Named turns come first, each shown by rows before and after it. Which turns, in which order, take the first row of each pair that follows to the second? Write the first one first, as in the answered first pair.
lis (before => after):
[  3.2  -1.8  11.6  -4.8  12.0   5.6   8.8   2.9   0.7  -5.7  -4.7 -11.9
   3.4  10.9   5.8  -4.0] => [  0.8  -4.5  15.3 -10.9   8.0   2.4   7.4   7.2  -2.8  -3.6 -10.0  -5.9
   4.6   4.5   4.2  -2.3]
[  1.1  13.9  -7.7  18.9   0.9 -21.4 -25.4  -8.5   4.0  16.6   5.5  10.1
  -1.7  -0.2 -10.7  12.7] => [  0.4  13.1  -3.3  17.1   1.0 -21.2 -23.7  -8.8   6.8  19.6   6.6  13.4
  -3.6   0.1  -9.4  13.0]
[ 12.7  28.3 -19.2  18.3  -0.4  -6.2 -14.6   2.8  10.9   1.8  10.0  -0.2
  -3.9  27.5  -7.3   7.6] => [  9.0  21.6   4.6   7.8   0.3  -8.8 -10.2   7.2  21.0  12.8   7.1  13.7
 -10.0  33.1  -0.1  14.0]
dila (before => after):
[  1.8 -10.9  -4.0   0.5 -20.5  -9.0  -8.8  -4.8  11.7   8.5  15.7   2.2
   5.6 -14.4  -1.8   2.2] => [-11.5  -3.8  -0.6 -12.8   0.6 -16.1  -0.2   9.8  -2.6   5.8  -8.2  10.1
 -12.5 -16.3  -8.0   6.8]
[ -5.2   5.4   9.5   2.3  -1.2  -5.2  -2.4   2.1   7.4  11.5  -2.8  12.9
 -13.7   2.7   4.8  16.0] => [ -8.1   8.6  -6.2   4.0  15.4   1.4   5.5   3.8  -0.8  -4.8 -10.5  -4.9
 -14.9  13.0   1.3   1.4]
[ 17.4  27.7 -10.1  23.8  38.8   2.9  -0.7  -5.1  11.0   7.4  16.8   5.3
 -16.2 -20.3   7.4   9.3] => [ 18.3  28.0 -10.0  25.9  36.7   4.4  -2.0  -6.2  12.1   7.9  18.4   7.8
 -13.9 -20.9   8.6  11.8]
pebab (before => after):
[12.9  7.0 14.4 13.3 -1.1  4.2 -6.8 -3.0 14.1 10.3 17.5 -3.8  1.2 12.2
 10.4  5.8] => [ 14.0  12.3   0.2  18.2  -3.3   7.4 -11.4  -6.3   9.8   4.9  18.6 -11.7
   0.7  10.6   5.9   2.4]
[ -1.8 -13.6  -7.8 -19.4 -26.3  -4.2  -3.5  15.9 -16.9  -2.6   0.5  13.4
  17.4 -30.3 -11.8  -8.2] => [ -5.1 -16.5  32.1 -28.7  -7.7  -2.4   7.4  16.2   1.7   9.3   0.9  26.1
   6.1  -5.2   1.5  -1.8]
[  5.7  -9.9   4.4 -11.1  -6.5  -4.4  -5.6  -5.4   0.8  12.2  12.9   9.0
  12.0  -6.5  15.7  -0.7] => [ 7.5 -6.0 10.9 -8.0  6.5 -1.1 -2.1 -8.9  5.3 12.9 12.4  5.4  5.2  7.0
 19.7  0.3]
paf (before => after):
[ -4.4   5.2  16.3  -3.5  -1.0   4.8  -4.8 -10.5  18.8  14.2  12.1  14.9
  -9.2  10.4   9.2  -0.2] => [-15.3 -10.2  15.0 -25.4  -1.4   2.6  11.2   9.3   5.4  -0.8  -4.7   9.3
   1.5   6.3   5.1  -9.5]
[ 13.2  -4.5  21.0   0.3  26.1   7.4  21.2  18.7   1.2   1.6   1.3  -3.6
 -14.0  18.7  22.2  -2.8] => [ 13.8  -7.2  13.3   2.1  24.6   9.3  23.2  17.4  -0.2  -4.5   3.4 -13.5
  -8.6  19.4  22.4  -9.3]
[  7.9  19.6  -8.3   4.2  20.8 -11.7   6.5  19.4  -5.0   8.4  -8.8   6.4
 -20.4  -1.5  -2.8  14.5] => [  6.3   9.9 -16.5  -4.8  18.9 -10.6  12.9  25.0 -12.1  -2.6 -15.1  -3.2
  -8.4  -2.5  -4.5   1.5]
gamo (before => after):
[-10.2 -23.1  -0.6 -13.0   4.1   2.9  15.8  11.7  -9.1 -19.9 -20.4 -18.4
  15.3  -7.9  -6.5 -12.9] => [ -8.3 -28.8   8.5 -14.3   2.9   5.3  17.3   8.5  -0.5 -16.9 -13.9 -17.0
  18.3  -0.1  -1.6 -15.4]
[ -6.7   8.2  -1.8  -6.3  35.9 -15.7 -19.3  -6.9  -3.6   7.5   6.4 -12.7
  -3.6   0.8 -27.5   5.9] => [ -8.9  -1.3  20.3 -15.7  33.9 -16.0 -13.8  -4.6   6.0  12.9   7.7  -3.0
  -2.6   4.4 -22.3   9.8]
[  1.1 -17.4  14.3  -4.5 -14.2   8.0  11.4   5.5   8.9  -7.1  -0.3  -8.8
  19.3   3.2   4.9  -8.1] => [  1.9  -6.1 -12.9   6.4 -11.9   7.9   4.7   2.9  -3.3 -17.1  -3.0 -21.0
  15.2  -5.2  -3.8 -11.0]
[  2.1 -18.1   2.2 -17.4  -8.1   5.1  17.8   9.3  -7.0 -15.4   0.4 -17.1
  22.0  -3.4  -0.5 -19.8] => [  1.8 -15.4  -6.6 -13.9  -5.7   4.2  16.8   8.1 -11.8 -18.5  -1.0 -18.0
  21.3  -6.3  -2.4 -18.4]
Now pairs of rows:
Between the rows of a pair lie two turns.
[ -5.4  -2.0 -10.2   3.7 -16.5  -1.1 -12.0   0.0  -8.1   8.1  -2.3   3.5
  -5.0 -14.1  -4.7   7.1] => [ -5.4  -2.2  11.9   3.7   0.4   3.3  -3.0   0.2   7.3  14.2  -2.8   9.7
 -13.8  10.3   6.0   9.2] => pebab, pebab
[ -3.5  11.0   2.9  -0.8 -13.3 -17.7 -23.0  -3.5 -21.7   2.6  31.1   2.3
  -3.8 -17.9  -6.1  -2.1] => [-18.9  15.0  12.2 -15.0  16.7 -18.4  -6.0   9.9 -29.7  -5.8   8.7  -0.2
 -16.2   0.2  -9.9  -6.6] => pebab, dila
[ 31.2 -16.1  11.7 -20.1  -9.6 -10.7  10.1   6.1  11.4  -1.7  23.3  11.9
  -2.2   8.4  10.7   4.6] => [ 25.1 -10.8  -8.2 -20.4  12.6  -4.6  22.1  10.7   0.0 -22.6  10.8  -9.0
  -6.0  20.8   5.2 -10.5] => dila, dila
[  4.7  -2.9  -9.1  -3.4  29.8   7.8  14.2  22.7 -11.8 -38.6 -18.3  -3.7
 -30.3   5.6  -2.3 -13.7] => [ 28.3 -18.2 -23.6  13.1 -22.2  10.6  -9.0   3.0   1.2 -37.4  20.0  -9.6
   5.8 -17.1   1.7 -17.2] => pebab, dila
[ 13.2  -1.1   2.6 -13.8 -10.2   1.8  -0.5  10.7   1.1   8.1  -8.9   9.8
  -0.3  -1.6  -3.7  -5.9] => [ 17.9   0.4   6.7  -6.1 -10.4   5.4  -2.8   0.4  11.4  10.3  -1.4   6.9
  -1.1   6.2  -0.6  -6.1] => gamo, paf
[  3.1  -1.2 -15.5  -5.6  21.2  -0.2  27.1  14.3 -18.1 -28.0   5.7 -15.5
  26.6   4.7 -10.0  -2.6] => [  8.5 -13.8  -3.5  -4.8   0.5   1.0  23.2   8.6  -6.0 -23.9  18.7 -11.5
  41.2   2.9  -2.9  -2.9] => gamo, dila
[-17.6  19.5 -15.9   2.3  35.5   6.7   4.4  12.4 -25.8 -10.2 -25.1  -9.3
 -18.0  10.8 -12.6  -2.3] => [ 12.9  -2.4  21.2  18.7   2.7  18.2  -7.4 -17.9  25.2   7.3  27.3  -5.1
  10.8  28.9  17.2  -3.8] => dila, lis
[  3.8   1.6  -9.1  19.4   1.2   8.1  -0.1 -15.9  -3.9 -24.9   9.1  -2.7
   5.4   6.4   8.4  -4.7] => [ -3.8   3.8  12.6   7.2  -5.3  -3.7  -3.6  -5.1  -6.4  -3.3   1.6  27.0
 -10.4 -12.5   3.7  20.4] => paf, lis
[ -3.3  -0.7  19.2  -2.0  -2.6  -4.6   1.7  -1.1   4.6  15.7   3.0  15.1
 -13.4   2.3   3.1   9.5] => [ -0.2   6.2  11.1   7.5   1.0  -2.2  -2.5  -6.9   6.4  16.7   7.5  12.7
 -18.3   6.6   2.6   9.6] => gamo, dila
[ 18.9  -2.4 -26.6   9.2 -20.5   5.9  -8.1 -14.9  -6.1  -7.6  15.3 -11.0
  11.7 -11.4  20.9  -7.9] => [  9.2 -18.9  16.0 -17.9 -27.0  -3.3   1.6   0.4   1.3   9.8   7.1  14.4
  12.3 -12.7  26.4   2.8] => gamo, gamo
[ -0.9 -16.5   1.6 -21.0 -41.7  -9.0  -6.8   9.8   3.8   3.2   7.9  22.4
  16.3 -31.4   7.2  10.5] => [-17.5  -3.6  15.9 -28.4  28.5   4.2  27.3  21.8   2.9 -12.7 -17.5   5.0
 -15.1  21.4  13.2  -4.9] => pebab, dila
[  5.5  24.7 -32.1  35.9  21.9   8.2  16.2  -2.9  -9.6 -21.6   7.2 -28.9
   8.9  22.1  -1.2  -9.8] => [-12.3  28.3 -31.1  13.1  27.3  -9.8  19.1  20.9 -34.5 -13.3 -21.3  -8.1
  -8.5  -1.8 -16.3   4.3] => gamo, lis
[ -3.5  33.8   5.6  13.1  37.1   1.4  -6.1  -6.0   7.7   8.3  -7.0   4.8
 -34.7  20.6  -3.9  10.4] => [ -2.5  25.9 -16.2  14.1  39.2  10.3   3.3  -6.9   0.8 -16.0  -5.3 -22.8
 -15.3  29.4  -1.6 -14.0] => lis, dila
[ -5.8   6.0   7.5  21.1 -10.8  -8.2 -33.5  -2.4  21.3  20.6   6.7  12.0
  -7.7   3.2  13.8  26.4] => [ -4.0 -21.9  11.8   5.5 -14.7   3.5 -10.9  -0.9  25.7  -4.8   7.6 -16.4
  22.0  25.8  26.5  -5.0] => paf, gamo
[  6.3  -5.2 -12.0  -3.9 -16.7   2.2  -2.2 -16.4  -6.4  -9.5  11.2  -0.1
  13.4  -9.3 -13.3   3.0] => [ -0.5 -12.2  19.0 -18.7  -7.7  -3.8   8.3  -8.7   0.8   1.7   3.7  13.9
   2.7   0.1  -6.7  10.7] => gamo, pebab
[ -8.4  31.3 -14.4  10.0  15.5  18.2 -10.1   5.9 -17.1   0.7 -12.1  10.9
  -5.9  37.3 -15.0  27.8] => [  1.6  17.4  16.0  10.1   1.9  20.9 -12.2  -3.5  10.2  14.1   8.1  17.9
   6.7  46.3   2.0  28.9] => dila, lis
[ -1.6  -5.1 -13.3 -30.3  21.1   7.8  22.1   2.3   0.3 -37.5 -16.8  -1.7
   6.3  15.3  -7.5 -26.5] => [ 15.5 -17.2  -6.2 -19.0  -9.7  13.9   8.3 -14.6  21.8 -30.8  13.9  -0.6
  29.4  11.5   3.7 -26.9] => gamo, dila
[ -2.2 -22.4 -15.4 -26.5 -11.9  -1.7   3.4  16.5 -18.9 -12.7 -10.7 -16.1
  27.7  -5.2   1.6 -14.1] => [ 19.4  -9.3 -16.1   8.6 -24.8   4.5 -21.3 -14.4   3.4   3.8  25.1 -10.1
  25.6  -2.4   9.1  -0.9] => dila, paf
[-15.1   3.1   3.5  -4.4   0.9 -20.0  -3.3  26.4  -9.0   5.2 -17.0   9.3
 -15.9 -27.9  -1.9  23.3] => [  5.8   1.2  14.0  24.5  14.6   5.2   1.1  -7.7  25.5  -1.6  17.6 -18.3
  -4.8  21.0  22.2   4.1] => gamo, pebab
